Turns in one plane each, and the order they were made in; the first pair answered:
Lusag (before => after):
[  3  -5   5  -4   0 -21   1   4] => [ -5   9   3  -7 -15 -11   8  -1]
[-18  -5  -1  -1   2  -3  -6  -7] => [-17   1  -1   0  -4  10  -7   2]
[ 3  4 13 -8  7 -7  6 -1] => [ 2  9 13 -8  1 -2  8 -2]
[  0  -3   1 -12   5  -7   3 -14] => [  0   9   2 -11  -6  12   5  -2]
nubi (before => after):
[ 8  4  4 -3  1 -5  7  4] => [10  3  3  0  4 -1  5 -4]
[ 1  0 17  2 -3  8 -6 24] => [  3  12  17  -5 -18   8  10   2]
[12 -9  4  3  9  7 -5 -4] => [ 7 -5  6 -4  1 -3 -2 16]
kele (before => after):
[17 18 13  4 -6  5 10  1] => [  5  11   7  -1  -4 -18  11 -17]
[ 15 -14   1   1   9   4   1   0] => [ 11 -16  -2   0   9  -2   0  -7]
[19 -4 14 -1 10 -1 -5 28] => [-10 -13  -3   1  15 -20  -9 -21]
tafaf (before => after):
[  8   4   4 -12   3 -11  11 -14] => [-12   7  -6  -7  -1  -2   4 -19]
[ -4   1   7  -3  -5 -16   1  20] => [-15   1   1  -2  -6 -17  -3  15]
[-6  2 -3 -2 -5  0  3  5] => [ 1  2 -1 -3 -5  0  5  8]
Now pairs of rows:
Between the rows of a pair lie 2 to 3 turns.
[13 -7  6  6 14  8 -6 -8] => [  0  -7  -1   8  12  10 -11 -14]
tafaf, tafaf
[-15  -5  -8   5  -1 -12  -3 -11] => [ 16  -8   6   3   6 -13   2   7]
Lusag, tafaf, Lusag
[ -1   5   1  -5 -13  17  10 -19] => [ 18 -14   9   3  12  10  -2 -10]
tafaf, kele, nubi
[ 17  19  10  -9 -15   5  19   7] => [ 17   1   9 -10   0 -25  16 -11]
Lusag, Lusag
[ 9 15  8 -2 -1  4 17 20] => [11 -4  4 13 25  7 -3  8]
kele, kele, Lusag
[-11   7  -8 -14 -15  -8  13  -5] => [  8   3  -6   4   4  24  -1 -16]
nubi, tafaf
[ -6  -5  -2   8  10  11 -16  18] => [-22   9  -7  -6 -14  -7   4  -1]
nubi, kele
[ -8  -3  -6  12   8  13 -17  17] => [ -3 -13  -1   2  11 -23  -8  14]
Lusag, kele, kele
[ 17 -10   2   4   2  -3   5  -9] => [-7 -6 -7  9 -1  8 -8 12]
tafaf, tafaf, nubi
[  5  -4   2  12   4  -2  -7 -12] => [  6   0   6   3  -3 -16   1  -1]
kele, nubi, Lusag
[  7  -6  -5   6  12   0  -9 -14] => [ 18   2   0  -1   2   0   5 -15]
Lusag, tafaf, tafaf
[ 12 -14  10   5   4  -1  -4  24] => [-10   5   1   1 -18  14   1  20]
tafaf, Lusag, Lusag
[15  9  6  2 -1 12  5 15] => [-18  12  -8   1  -9   9  -1   5]
tafaf, tafaf, Lusag
[14 -5  9 -3  8 -8  7 10] => [12 -1  7 -3  3 -1  7 17]
kele, tafaf, kele
[  1  13  -4  -3 -17   8  -4  -4] => [ 11  12   1  -3 -13   9  -1  -8]
tafaf, kele, kele
[-18  -8  -1  -4  -7 -24  13  -1] => [-10  -1   4  -8 -13 -19  18  13]
Lusag, tafaf, tafaf
[-29  -6 -10   4  -6   4   2 -18] => [-2  2  2  9 -6 33  2 11]
tafaf, nubi
[-13  13  -9   8  -4   6   5 -12] => [ 6 10  2  9  1 10  4 19]
tafaf, nubi, nubi
[ 12  10   1   0  -4  -6  18 -10] => [18 -4  2  9 15 -4  4 -1]
nubi, kele
[22 -1  7 -5  8 -2  8 -3] => [ 13  -4   5  -5   7 -10   3  19]
Lusag, nubi, nubi
[-11  16   2  -5 -20 -10  17 -13] => [  4   9   9  -8 -14 -20  20  -8]
Lusag, nubi, kele
[-11 -13  -7   9  12   2 -22  26] => [ 11   9  -3  -1  -7  13   9 -35]
tafaf, nubi, nubi
[  0  -4   4  -5   4 -11   8  -9] => [-8  3 -1  3  1 14 -1  6]
tafaf, Lusag
[ -7   9  -7  -7 -14 -17   3  -6] => [  6  16  -3   0 -14  11   3  -9]
Lusag, nubi
[ -1  -2   2   0  -1 -12   4 -16] => [10  6  8 -2 -8 -4 11 -2]
Lusag, tafaf
[ 10   6   4   4  -2   5   3 -12] => [ -4   0  -3   6   3  -2  -5 -16]
Lusag, tafaf, tafaf
[  4   8  11  -9 -10   5  11  -1] => [ 11  -7  10  -2   8   2   2 -14]
nubi, tafaf
[-15  10  -5  -2  -1   0   5  14] => [ 5 15  1 -2 -2 10 15 -2]
nubi, tafaf
[-16   8 -14   4   3 -10  -2   0] => [ -5  18 -10   3  -6   7   5   4]
kele, nubi
[ -7  -1  -2  -7  -8 -15   7  -4] => [  0  -5   2  -5  -2 -10   1  17]
kele, nubi, kele
[ 17 -11   8  11  16   0 -11   3] => [-16  -2  -7   6   0  -6  -8 -23]
nubi, kele
[20 -7  2  4 13  6 -4  6] => [ 8 -3  0  3  7 11 -6 20]
kele, tafaf, kele
[ -5   2   5   2  -4  -1   3 -24] => [16 -7 16  4  9 -5  0  1]
kele, Lusag
[ -5  21  -4   0 -20  15  14 -27] => [  5   8   6 -14 -16 -30  23  -6]
kele, tafaf
[  2   9   6  -6  -8   7   6 -17] => [11  9 11 -9 -8  4  9 -7]
tafaf, kele
[ 9 16  6 -3 -4 -5 13  6] => [-6 19 -2  1 -7  7  6  8]
tafaf, tafaf, kele
[ -8   3  -4 -14 -10 -12  13  -1] => [-17   0 -10  -8  -6 -10   4  -7]
Lusag, kele
[-9 -1 -6  0 -6 12 -2 -3] => [ -5  -7  -1  -5  -3 -11   1   5]
nubi, kele, Lusag
[ -8   3  -1  -4  -2 -12   3 -19] => [12 14  8 -3 -6 12  8 -2]
tafaf, tafaf
[ 13 -11   1   3   5 -17   2   3] => [  8   7   0   5 -11  14   6  12]
tafaf, Lusag, tafaf
[  9   6   2  -7 -10  -2   5 -10] => [ -1   7  -3  -5 -11   3   2 -12]
tafaf, tafaf
[ -3 -14  -5  13  19   4 -17  -5] => [-12   3  -1  -9 -10 -24   8  10]
kele, nubi, tafaf
[ 14   2  10   2 -10   1   5   8] => [ -1   7   4  -2 -19  -3   7   1]
tafaf, Lusag
[13  7  5  0  1 16  1 14] => [-18   3 -10   2   2   5  -7 -14]
kele, nubi, tafaf
[  4  -2  -3  -8  -2 -14   5 -16] => [ 4 -3 -2 -2  3  2 -9 21]
tafaf, nubi, kele
[-5  2 -3  5  0 18 -7 18] => [-9  8 -4  3 -6 20 -3 13]
Lusag, Lusag, Lusag
[-6 -8 -4 -2  2 -8 -6 -4] => [12 -4  3 -1  3  3 -4  6]
kele, tafaf
[-9  7 -4 -1 -7  4  4 -1] => [ 4  2  3 -1 -1 -1  4 13]
nubi, kele
[ 17   1   8  -5  -2  -1  13 -17] => [  1  -3   4 -11  -4 -24  11  -3]
nubi, nubi, Lusag
[  6  -2   0  -3   4  -1  -1 -16] => [  3  -8  -2   0  11  -2  -7 -10]
Lusag, nubi, Lusag
[16 -6 14  3 -3  5  7 16] => [ -9  -7   1  14   1  20 -10   5]
kele, tafaf, Lusag
[-11   8   6  -6  -3   2  -4  10] => [-13   6   3  -4  -1   1  -3 -11]
kele, nubi
[17  0 12 -5  1 -7 12 15] => [19  6 12 -3 -2  7 12 10]
Lusag, kele, kele
[-20   4  -3   1  -4  -7  -4   1] => [ -8   4   0   0  -3  -6   3 -19]
tafaf, kele, nubi
[ -8   7  -1 -17 -16 -26  22 -21] => [-12 -20 -10  10  21  -8 -15 -28]
Lusag, Lusag, kele
[-10   1  -5 -10  -8 -21  11 -14] => [ 12 -11   2  10  17  12 -12  11]
kele, Lusag
[-21   3 -11   4   0  -5  -1  -6] => [20  7  7  1  2  1 13 -1]
tafaf, tafaf, nubi
[-21  -4 -11   3   0  -9  -7  -1] => [-13  -4  -5  -1  -2 -17  -3  15]
kele, kele
[14  1  7  8 11 -6  6  1] => [ -4  -4  -1  11  13 -10  -5   5]
nubi, kele, nubi
[  3  10   2  -5 -11  13   8  -1] => [ 2 -6  5 -2  3 -5 -3 19]
nubi, Lusag, nubi
[ -4 -13  -1   9  13   5 -19  13] => [-10   4   2 -12 -12 -18   6  15]
tafaf, nubi, tafaf
[ -9   3   2 -10  -5 -12   7   3] => [ 8 -7  6  3 13  7 -6  4]
nubi, Lusag, Lusag
[-6 -4 -4  1  2 16 -2 11] => [ -4 -13  -4  -3   8  -7   2 -10]
tafaf, kele
[ 1 -9  0  2 25  2 -8 -8] => [ -4  10   2 -15  -2 -12  17  -9]
nubi, nubi
[19 -3 12  0  3  5  3 16] => [17  2 11 -1 -4 10  5 16]
Lusag, Lusag, Lusag
[27  5 12  2  3 13  6 -8] => [-13   0  -8   4   3   3  -6 -29]
tafaf, tafaf
[  7 -12  -6   5   7  13  -8 -18] => [  4 -13  -1   0   3   2 -10  25]
tafaf, nubi
[ -2   8  -5  10   1  19  -4 -11] => [16  8  6 -3 -5 -3 14 -8]
kele, nubi
[  0  -6   1   4   5  -4 -13 -11] => [ 14   0   9  -3  -4  -4   0 -10]
Lusag, tafaf, tafaf
[ 5 -5  7 -7  0 -7  1 13] => [-15   0  -3  -7  -7  -4   0  -4]
Lusag, tafaf
[ 10  -8  -3  10  13  12 -11   1] => [  8 -11  -2  -3   7 -21   2  -7]
Lusag, kele, kele
[ 13  -8   0   5  -3  -1  -7 -17] => [  2 -15  -4   9   2  -5 -18  -5]
nubi, kele
[ -3   0  -1 -12 -11 -12   8  -2] => [ -5   4  -3  -4 -10  11  -1  13]
Lusag, kele, Lusag
[15 -6 -2 -5 -1  2 -2 18] => [  2  -5 -11   3   0  17 -12   1]
kele, nubi, kele
[-22   4  -1  -6 -22 -10   0   0] => [ -7  13   3  -5 -27   8   7 -10]
Lusag, nubi
[  5   6   7  -7 -13 -10  15  -4] => [  5  -1   1   9   3  14  -3 -19]
nubi, tafaf, tafaf
[25 -5  9 -1 11 10 -1 -1] => [ 20   7  10 -13  -6   0  14   5]
nubi, nubi
